Every row has a hidden score from 0 to 30. What is each row's score? 15 is about the middle. The score is a weighted sum of the row's numbers plus the product of two more (or one squared), each taken from its middle value.
tensor([-0.09, -1.27, 1.29, -0.96, 0.04, 0.14, 0.81, -0.54, -0.40, 0.47, -0.02, 0.07, -0.43, -1.00, 0.92, -0.03]) 14
tensor([-0.83, 3.46, -3.35, -0.58, -1.42, 1.52, -0.44, -1.77, -1.66, -0.36, 0.09, 0.12, 0.85, 1.96, -0.69, -1.05]) 8
tensor([-0.39, 1.59, -1.13, -0.55, -0.38, -0.67, -0.22, -0.89, -2.20, 0.41, 0.19, 0.94, -0.16, 1.64, -0.66, -0.92]) 23
tensor([-0.27, -0.41, 0.88, -0.56, 0.59, -1.83, -0.06, -0.52, -1.72, 0.78, -0.26, -0.76, -0.24, 0.49, -0.09, -0.76]) 29
tensor([-0.04, -1.31, 0.69, 1.27, 1.28, -1.09, 0.70, 0.21, 0.29, 1.49, -0.98, -0.80, 0.96, -0.70, -0.57, -0.54]) 14
tensor([0.28, -0.01, 0.44, 0.48, 0.11, -0.18, -0.32, -1.24, -0.89, 1.20, -0.47, 0.98, 0.37, 0.12, -0.07, -0.48]) 12
tensor([-0.09, -0.01, -0.05, -0.69, -1.15, 0.99, 0.42, -0.29, 0.06, -0.45, 0.45, 0.49, -0.12, 0.53, -0.01, 0.37]) 14
tensor([0.34, -0.74, 1.38, -0.45, -0.80, -0.25, 0.19, 1.26, 0.39, -0.85, 0.09, 0.99, -1.06, -0.87, 1.04, 0.85]) 12
tensor([1.76, 1.74, -0.33, -0.80, -0.97, 0.81, -1.63, 1.61, 1.06, -0.64, 2.17, -0.67, -2.44, -0.13, 1.18, 1.19]) 26
tensor([0.40, -0.44, 0.92, -1.01, -0.81, 2.40, 0.02, -0.05, -1.25, -2.47, 2.28, 0.87, -1.02, -1.06, 1.14, 1.37]) 7
tensor([-0.42, -0.50, 0.32, 0.81, 0.65, -1.49, 1.88, 0.07, -0.18, 0.68, -0.78, 0.28, 1.00, -0.20, -0.55, -0.52]) 15
tensor([-0.62, -1.90, 0.97, 0.48, 0.44, -1.47, 1.14, -0.87, -2.95, 2.52, -1.52, 0.33, 0.96, -0.30, -0.25, -1.64]) 18
tensor([0.78, 0.87, -0.64, -0.42, 0.18, 0.04, -1.08, -0.54, -0.24, 0.99, 1.29, 0.69, -0.53, 1.19, 0.63, 0.48]) 18
tensor([-0.23, 0.08, -0.41, -0.54, -0.67, -0.01, 1.31, 0.05, 0.40, -0.15, -0.06, 0.45, 0.44, 0.55, -0.54, 0.58]) 15
tensor([1.12, -0.51, 0.98, 0.39, -0.07, -1.80, -0.20, -0.26, 0.87, 1.82, -2.34, -0.91, -0.06, -0.31, 0.26, -0.35]) 16
tensor([-1.20, 0.82, -1.14, 0.61, -0.03, 0.36, -0.29, -0.17, -0.37, 0.67, 0.17, 0.63, 1.03, 1.20, -1.65, -1.60]) 17
tensor([-0.93, 0.77, -0.46, -0.22, -0.05, 0.77, -0.62, 0.40, 0.94, 0.00, 0.19, 0.54, -0.82, -0.20, 0.40, 0.26]) 11
tensor([-0.24, -2.42, 1.77, -0.15, 0.86, -0.67, 0.80, 0.72, 0.37, 0.52, -0.86, -0.54, 0.50, -2.07, -0.38, 0.11]) 17
tensor([1.21, -0.76, 1.17, -0.74, -0.34, 0.60, -0.23, 1.59, 1.50, -2.09, 0.98, 0.50, -2.52, -1.51, 1.51, 2.04]) 16
tensor([2.19, 0.38, 0.21, 0.73, 0.43, -1.12, -0.23, 0.21, -1.36, 1.25, -1.39, -1.14, 0.34, -0.24, 0.34, 0.79]) 19
tensor([-2.05, 2.04, -1.75, -0.45, -0.67, 1.21, -0.11, -0.54, -1.78, -0.24, 1.01, 0.74, 1.05, 1.56, -1.49, -0.80]) 15
tensor([-1.21, -0.64, 0.58, 0.84, 0.16, 0.30, 0.90, -0.54, 0.09, 0.95, -0.82, 1.01, 1.03, 0.48, -0.92, -0.81]) 12
tensor([-0.63, -0.34, 1.08, -0.18, -0.70, 0.80, 0.84, -0.32, 0.45, -0.16, 0.21, -0.39, 0.10, -0.16, -0.15, 0.34]) 8
tensor([-1.01, 0.10, 0.09, 0.31, 0.47, -0.12, -0.31, -0.46, -1.32, 1.43, -0.06, -0.50, 0.44, 0.94, -0.45, -0.66]) 19
tensor([-0.56, 0.36, -0.88, -0.18, -0.22, 1.94, 0.44, 0.23, 0.41, -1.22, -1.06, -0.46, -0.24, -0.76, 0.64, 0.26]) 5
tensor([-0.01, 1.70, -0.66, -1.57, -0.39, 0.84, -1.24, -0.65, -0.81, -1.17, 2.13, 1.18, -1.40, 1.93, 1.00, -0.23]) 18
tensor([1.37, 0.36, -0.15, -0.69, 0.00, 0.58, 0.09, -1.35, -0.29, -0.38, -0.07, 0.24, -0.19, 0.87, 1.18, 0.78]) 9
tensor([0.12, 0.72, -0.08, -0.10, -0.08, -0.44, 0.12, -1.29, -0.78, 1.24, -0.36, -1.05, 0.62, 0.77, 0.50, -1.24]) 10
tensor([0.01, -0.94, 0.96, 1.54, 0.88, -0.73, 1.27, -0.10, 0.51, 1.14, -2.13, -1.11, 1.18, -1.06, -0.60, -0.55]) 13
tensor([0.01, -2.00, 0.54, 0.41, 0.24, 0.28, 2.61, 1.64, 0.47, -1.18, -0.19, 0.62, 1.16, -2.24, -0.57, 0.61]) 21
tensor([0.02, -1.17, 0.27, 0.61, -0.30, -0.45, 0.24, 0.67, 0.12, 0.07, -1.17, -0.14, 0.43, -1.66, 0.37, 0.46]) 7
tensor([1.00, -0.55, 1.56, -1.27, -0.51, -0.09, 0.11, 1.13, -0.47, -2.00, 1.94, 0.06, -1.70, -0.62, 1.62, 1.90]) 14
tensor([0.08, -0.88, 1.64, -0.95, -0.39, 1.46, -0.71, 0.35, -1.94, -2.05, 1.55, 1.18, -1.36, -1.08, 0.68, 0.60]) 14
tensor([-0.95, -0.50, 0.31, 0.19, 0.38, 0.12, -0.24, -0.53, -0.22, 0.41, -0.58, -1.30, 1.58, -0.52, -1.09, -0.59]) 11
tensor([0.23, -0.26, -0.13, 0.77, 0.74, -1.24, 0.37, -1.20, 0.38, 2.19, -2.49, -0.23, 1.21, 0.41, -0.97, -0.78]) 17
tensor([-0.93, 1.06, -1.01, -0.07, -0.17, -0.59, 0.74, -0.13, -2.07, 0.47, 0.44, -1.14, 0.43, 0.89, -0.59, -0.05]) 18
tensor([0.59, -0.38, 1.16, -1.09, 0.71, -0.27, -1.22, -0.37, -0.66, -0.61, 0.67, -0.06, -0.88, 0.74, 0.83, -0.29]) 23
tensor([-0.02, 0.48, -0.79, 0.09, 0.11, -0.28, 0.10, 0.00, -1.33, 0.56, -0.52, -1.71, 0.40, 0.53, -0.75, -0.54]) 18
tensor([-1.83, 0.29, -1.23, 0.20, 0.09, 0.12, -0.28, -1.05, -0.65, -0.58, 0.44, -0.09, 0.26, 1.58, -1.56, -0.62]) 17
tensor([-0.94, 0.25, -0.29, -0.48, -0.22, 1.33, -0.15, -0.44, -1.31, -1.94, 1.66, 1.51, -0.99, 0.55, -0.18, -0.34]) 15
tensor([0.97, 0.06, 0.73, 0.24, 0.12, 0.17, 0.11, 1.36, 1.21, -0.01, 0.12, -1.28, -0.84, -0.71, 0.56, 0.48]) 15
tensor([-0.80, -1.29, 0.42, 0.45, -0.48, 0.35, 1.34, -0.73, -0.72, -0.37, -0.31, 2.29, 0.76, -0.91, -1.31, -0.38]) 13
tensor([-0.53, 0.63, -0.67, 0.49, -0.34, -0.19, -0.74, -0.03, -1.44, 0.55, -0.29, -0.10, 0.48, 0.78, -0.50, -0.39]) 14
tensor([0.07, -1.09, 0.35, 0.07, -0.69, 0.05, 0.87, 0.26, 0.20, -1.03, 0.38, 0.07, -0.02, -0.94, -0.19, 0.13]) 16
tensor([0.75, 1.27, -0.68, -0.07, -0.40, 0.15, -0.65, -0.05, 0.65, 1.17, 0.05, 0.37, 0.13, 1.34, -0.09, -0.36]) 18
tensor([-0.46, -0.14, 0.15, 0.20, 0.80, -0.23, 0.82, -0.47, 1.57, -0.07, -0.36, 0.55, 0.66, -1.22, -0.67, -0.51]) 11
tensor([-0.79, 0.47, -0.85, 0.12, -0.05, -0.16, -0.55, -1.18, -1.47, 0.48, -0.06, 1.32, 0.44, 1.16, -1.03, -0.83]) 17
tensor([-0.15, -0.34, -0.68, -0.02, -0.28, -0.77, 0.83, -0.48, -0.29, 0.05, 0.53, -0.36, 0.56, 0.10, -0.66, -0.54]) 21
tensor([-0.26, -0.53, 0.43, 0.32, 0.26, -0.63, -0.31, -0.10, 2.57, 1.13, -1.57, 0.47, 0.65, -0.75, -0.79, -0.79]) 13
tensor([2.41, -1.10, 2.47, -0.46, 0.67, -0.64, -1.36, 0.35, 1.64, 0.09, 0.05, -0.87, -2.11, -1.21, 2.01, 0.45]) 17
tensor([0.11, -0.36, 0.01, 0.67, 0.29, -1.29, 0.65, -0.50, -0.40, 1.28, -1.30, -0.99, 0.27, -0.04, -0.76, -0.68]) 17
tensor([1.13, -0.91, 1.11, -0.76, -0.30, 0.25, 0.02, 1.61, -0.21, -1.92, 1.04, -0.36, -1.61, -2.11, 1.87, 2.09]) 11
tensor([1.61, 0.41, 0.03, -0.66, -0.48, -0.40, -1.89, 0.07, -1.00, -0.09, 1.05, -0.47, -1.88, 0.35, 1.82, 0.92]) 16
tensor([0.42, -0.46, 0.18, -0.46, -0.29, -0.02, -0.03, 0.01, 0.35, -0.55, 0.49, 0.07, -0.24, -0.21, 0.81, -0.21]) 16
tensor([0.77, 0.19, 0.55, -0.75, -0.17, 0.42, -1.07, 0.05, -2.16, -1.59, 1.92, 0.25, -0.71, 0.35, 0.25, -0.01]) 19
tensor([-0.88, 2.39, -2.17, -0.62, -0.67, 0.48, -1.10, -0.99, -1.21, -0.52, 1.22, -0.01, 0.05, 1.67, 0.66, 0.09]) 7
tensor([1.09, 0.89, 0.44, -0.48, 0.12, 0.28, -1.97, 0.84, -0.01, -0.23, 0.22, -0.53, -1.15, 0.32, 1.40, 1.04]) 18
tensor([-0.09, 0.40, -0.28, 1.14, 0.09, -1.56, 0.43, -1.34, -0.59, 1.55, -2.09, 0.07, 1.22, 0.06, -0.57, -0.93]) 13
tensor([-1.55, -0.47, -0.44, -0.28, 0.20, -0.20, 1.42, 0.15, -1.06, -0.43, 0.18, 0.71, 1.16, 0.36, -1.08, -0.28]) 16
tensor([0.49, 0.82, -0.24, -1.11, -0.42, 0.99, -0.21, 0.07, -0.42, -2.39, 2.28, 1.40, -1.70, 0.30, 0.72, 0.49]) 18
tensor([0.33, -1.42, 2.15, -0.58, -0.27, -1.93, -1.75, -1.23, 0.90, 0.92, -0.31, 0.07, -0.97, -0.78, 0.70, -0.14]) 13
tensor([1.27, -0.45, -0.52, 0.20, 0.50, -1.78, -0.39, -1.15, -0.26, 1.75, -1.62, -0.21, 1.66, 0.64, 0.23, -1.61]) 19
tensor([0.71, 0.14, 0.90, 0.45, -0.11, 0.06, -0.65, 0.00, 0.38, 0.22, -0.38, 0.37, 0.38, 0.13, -0.25, 0.27]) 15
tensor([0.72, -0.26, 0.21, -0.98, -0.01, 0.17, 0.68, 0.06, 1.42, -1.36, 0.53, 1.23, -0.80, -0.82, 0.73, 0.19]) 21
tensor([1.34, -0.45, 1.22, 0.92, 0.22, 0.62, 0.49, 0.32, -0.57, 0.82, -0.44, -0.75, -0.03, -0.13, 0.36, 0.09]) 13
tensor([0.04, -1.32, 1.79, 0.35, 0.98, -2.12, -0.54, -0.31, 1.29, 1.15, -0.65, -0.81, 0.30, -0.39, -0.26, -0.79]) 20
tensor([-1.45, -0.52, -0.35, 0.67, -0.07, 0.61, 1.34, 0.70, 0.11, -1.41, 0.00, 0.96, 0.29, -0.25, -1.19, 0.18]) 12
tensor([-0.16, 1.55, -1.35, -0.28, -1.05, 0.22, -1.72, 0.51, -1.00, 0.00, 0.73, -0.31, -0.34, 1.19, 0.19, -0.74]) 17
tensor([0.79, -2.24, 1.60, 1.12, 0.46, 0.20, 1.67, 1.42, 0.05, -0.13, -1.72, -0.45, -0.38, -2.20, -0.07, -0.23]) 18
tensor([0.07, -1.02, 0.59, 0.36, -0.43, -0.47, 0.42, 1.03, 0.41, -0.64, -1.08, -0.45, 0.87, -1.01, 0.53, 0.31]) 5
tensor([-1.27, -1.13, -0.82, 0.71, 0.17, -0.15, 1.80, -0.22, 0.08, 0.39, -0.86, 0.27, 2.18, -0.56, -1.63, -0.28]) 12
tensor([-1.67, 0.27, -1.26, 0.77, 0.47, 1.46, 0.35, 0.07, 0.06, 0.15, -1.08, -0.04, 1.48, 0.34, -1.88, -0.47]) 12
tensor([-1.15, -1.95, 1.22, 0.16, 0.99, 0.01, 2.51, 0.07, 0.23, -0.17, -0.75, 0.39, 0.41, -0.60, -0.66, -0.02]) 16
tensor([1.31, -0.90, 1.69, 0.14, 0.18, 0.73, 0.18, 1.55, 0.75, -0.49, -0.06, 0.56, -0.16, -1.55, 0.81, 0.75]) 12
tensor([-0.50, 0.59, -0.96, -0.43, 0.15, -0.58, -0.30, 0.31, -0.68, -0.11, -0.59, 0.04, 0.38, 0.68, 0.08, -0.63]) 16
tensor([0.31, -1.20, 1.25, -0.19, -0.59, 0.66, 0.62, 1.39, 0.18, -0.76, 1.03, 1.17, -0.91, -0.42, 0.11, 0.90]) 20
tensor([0.16, -0.72, 1.51, -0.25, 0.52, -0.31, 0.58, -0.02, -0.03, -0.30, 0.62, -0.05, -0.95, -0.34, 0.99, 0.55]) 16
tensor([-0.46, -0.24, 0.94, -1.14, -0.42, 0.17, -0.26, -0.04, -0.45, -0.95, 0.72, -0.04, -0.65, -0.31, 0.80, 0.34]) 12
tensor([0.87, -0.84, 1.58, -0.38, -0.66, -0.04, -0.98, 0.00, -0.13, -0.81, 0.73, -0.06, -0.68, -0.83, 1.11, 0.95]) 7
tensor([-0.85, -0.27, 0.20, -0.38, 0.77, 0.25, 0.28, -0.28, -0.18, 0.50, 0.01, 0.22, 0.24, -0.41, -0.53, -0.14]) 16
tensor([-0.30, -1.89, 0.71, 0.55, 0.81, -0.65, 0.78, 0.58, -0.33, -1.32, 0.93, -0.13, 0.59, -1.01, -0.68, -0.11]) 15
tensor([-0.03, 0.40, -0.88, 0.21, 0.08, -0.82, -0.35, -0.79, -1.05, 1.22, -0.22, -0.59, 0.52, 1.73, -0.40, -1.21]) 18
tensor([0.07, -0.40, -0.54, 0.11, 0.42, -0.14, 0.40, -0.30, -0.60, 0.51, 1.03, -0.73, 0.35, 0.50, -0.06, -0.94]) 25
tensor([0.51, -0.76, -0.01, 0.73, 0.80, -0.37, -0.80, -0.04, 0.20, 0.88, -0.93, -0.05, 0.94, 0.05, -0.37, -0.49]) 14
tensor([-2.16, 1.21, -1.70, 0.44, -0.79, 1.66, 0.76, -1.93, -0.90, 0.65, 0.11, 1.69, 1.11, 2.19, -1.71, -1.15]) 9
tensor([-1.35, -0.51, -0.44, 1.20, 0.22, 0.06, 2.22, 0.54, -0.10, 0.43, -1.30, -0.24, 2.47, -0.11, -1.88, -0.76]) 10
tensor([0.66, -0.19, 0.07, -0.15, -0.34, 0.21, 0.66, -0.14, -0.86, -0.32, 0.19, -0.21, -0.39, -1.05, 0.16, 0.73]) 13
tensor([-0.45, 0.55, 0.20, -1.18, -0.18, 0.08, -1.20, -1.66, -0.90, -0.16, 1.29, 0.86, -0.55, 0.90, 0.57, -0.06]) 14
tensor([0.87, -0.03, 0.63, -0.27, 0.12, -0.62, -1.14, -0.97, -2.17, 1.12, 0.73, 0.13, -0.91, 0.62, 0.67, -0.12]) 19
tensor([-0.81, 0.10, -0.74, -1.24, -0.55, 1.42, 1.39, 0.92, -1.24, -1.58, 1.02, -0.34, -1.08, -0.77, 0.24, 1.26]) 18
tensor([0.13, 0.75, -0.82, -0.06, 0.62, -1.09, -1.24, -0.16, -0.16, 0.31, -0.20, 0.05, -1.39, 0.43, 1.33, 0.51]) 16
tensor([0.34, 1.81, -1.25, -0.93, -1.05, 1.00, -2.71, -0.42, -0.71, -0.59, 1.99, 0.74, -1.28, 2.08, 0.48, -0.29]) 19
tensor([-1.06, -0.71, -0.29, 0.41, 0.50, -1.35, 1.96, -0.50, 0.16, 1.42, -1.98, 0.72, 2.35, -0.39, -1.99, -1.59]) 17
tensor([-1.90, -0.39, -1.21, 1.58, 0.38, -0.06, 3.42, 0.44, 1.31, 0.84, -2.02, -0.13, 2.45, -0.70, -2.06, -1.29]) 11
tensor([-1.80, -0.17, -0.49, 0.36, -0.34, 0.24, 0.67, -0.50, -0.57, -0.66, 0.63, 0.01, 0.87, 0.41, -0.81, -0.89]) 8
tensor([-1.22, -0.34, -0.85, 0.40, -0.38, -0.17, 0.29, -0.46, -1.44, -0.20, 0.16, 0.03, 1.42, -1.05, -1.72, 0.15]) 9
tensor([-2.35, 0.58, -1.10, 0.94, -0.87, 1.42, 0.89, -1.42, -0.51, 0.90, -0.47, 0.60, 1.88, 1.59, -2.56, -1.39]) 9
tensor([0.41, 2.28, -0.97, -0.42, 0.24, -0.54, -2.09, 0.07, 0.18, 0.61, 1.56, -1.48, -0.63, 1.64, 0.33, -0.47]) 20
tensor([1.76, 0.50, 0.11, 0.41, 0.68, 0.00, -1.38, -0.47, -1.20, 0.82, -0.09, -0.37, -0.32, 0.27, 1.15, -0.62]) 14
tensor([1.57, -0.45, 1.24, 1.23, 0.32, -0.52, 0.33, 1.15, 0.61, 1.10, -1.04, -0.39, -0.03, -1.10, 0.54, 0.02]) 13
tensor([0.83, -0.86, 1.59, -0.58, 0.24, -0.55, -0.04, 0.89, -1.02, -1.60, -0.09, -0.04, -1.34, -2.18, 1.93, 1.74]) 14
tensor([0.40, 0.25, 1.22, 0.40, 0.54, 0.51, -0.99, 0.76, -0.76, -0.04, 0.55, 0.12, -0.85, 0.16, 1.47, 0.17]) 18
tensor([1.39, -0.08, -0.25, 0.11, -0.35, 1.10, -0.01, 0.19, 0.46, -1.22, 0.23, 0.90, -0.04, -0.29, 0.73, 0.22]) 16
tensor([1.40, -2.11, 1.87, 0.43, 0.27, -0.45, -0.79, 1.09, 0.34, 0.12, -0.31, 0.00, -0.80, -1.37, 1.10, 0.67]) 15
tensor([0.83, -0.47, 0.77, -0.18, 0.01, 0.64, -0.08, 1.89, 1.15, -1.19, 0.27, -0.19, -1.98, -1.40, 1.45, 1.02]) 16
tensor([0.12, -0.19, 0.49, 0.93, 0.16, -1.45, 0.10, 0.44, 0.74, 1.16, -1.39, -0.84, 0.34, -0.60, -0.13, -0.53]) 13
tensor([0.62, -0.64, 1.16, -0.43, -0.28, -0.11, -0.69, 0.57, 0.17, 0.30, 0.46, -0.26, -0.69, -0.86, 0.77, 0.23]) 15
tensor([-0.04, -0.43, -0.51, -1.29, -0.19, 0.80, -0.32, -0.31, -0.88, -0.98, 1.57, 0.12, 0.17, 0.60, -0.51, 0.53]) 23
tensor([1.56, 0.77, -0.14, -0.47, -0.17, -0.25, 0.32, 0.33, 0.80, -0.10, -0.41, -0.53, -1.32, -0.81, 1.50, 1.55]) 11
tensor([1.88, -0.23, 0.92, 0.19, 0.76, -1.47, -0.70, 0.82, 1.85, 1.26, -1.19, 0.22, -0.30, -0.88, 1.05, 0.40]) 16
tensor([1.05, -0.11, 0.35, 0.43, 0.31, -0.96, -0.44, -0.34, 0.25, 1.42, -1.28, -0.61, 0.04, -0.90, 1.49, -0.25]) 7
tensor([0.94, 1.12, -0.51, 0.18, 0.43, -0.03, 0.86, 0.11, 1.87, 0.11, -0.80, -0.82, -0.06, -0.53, 0.40, 0.77]) 10
tensor([0.37, 3.13, -2.44, -0.07, 0.10, -0.36, -1.77, -0.78, -1.08, 0.90, 1.20, 0.10, 0.28, 3.39, -0.20, -1.34]) 21
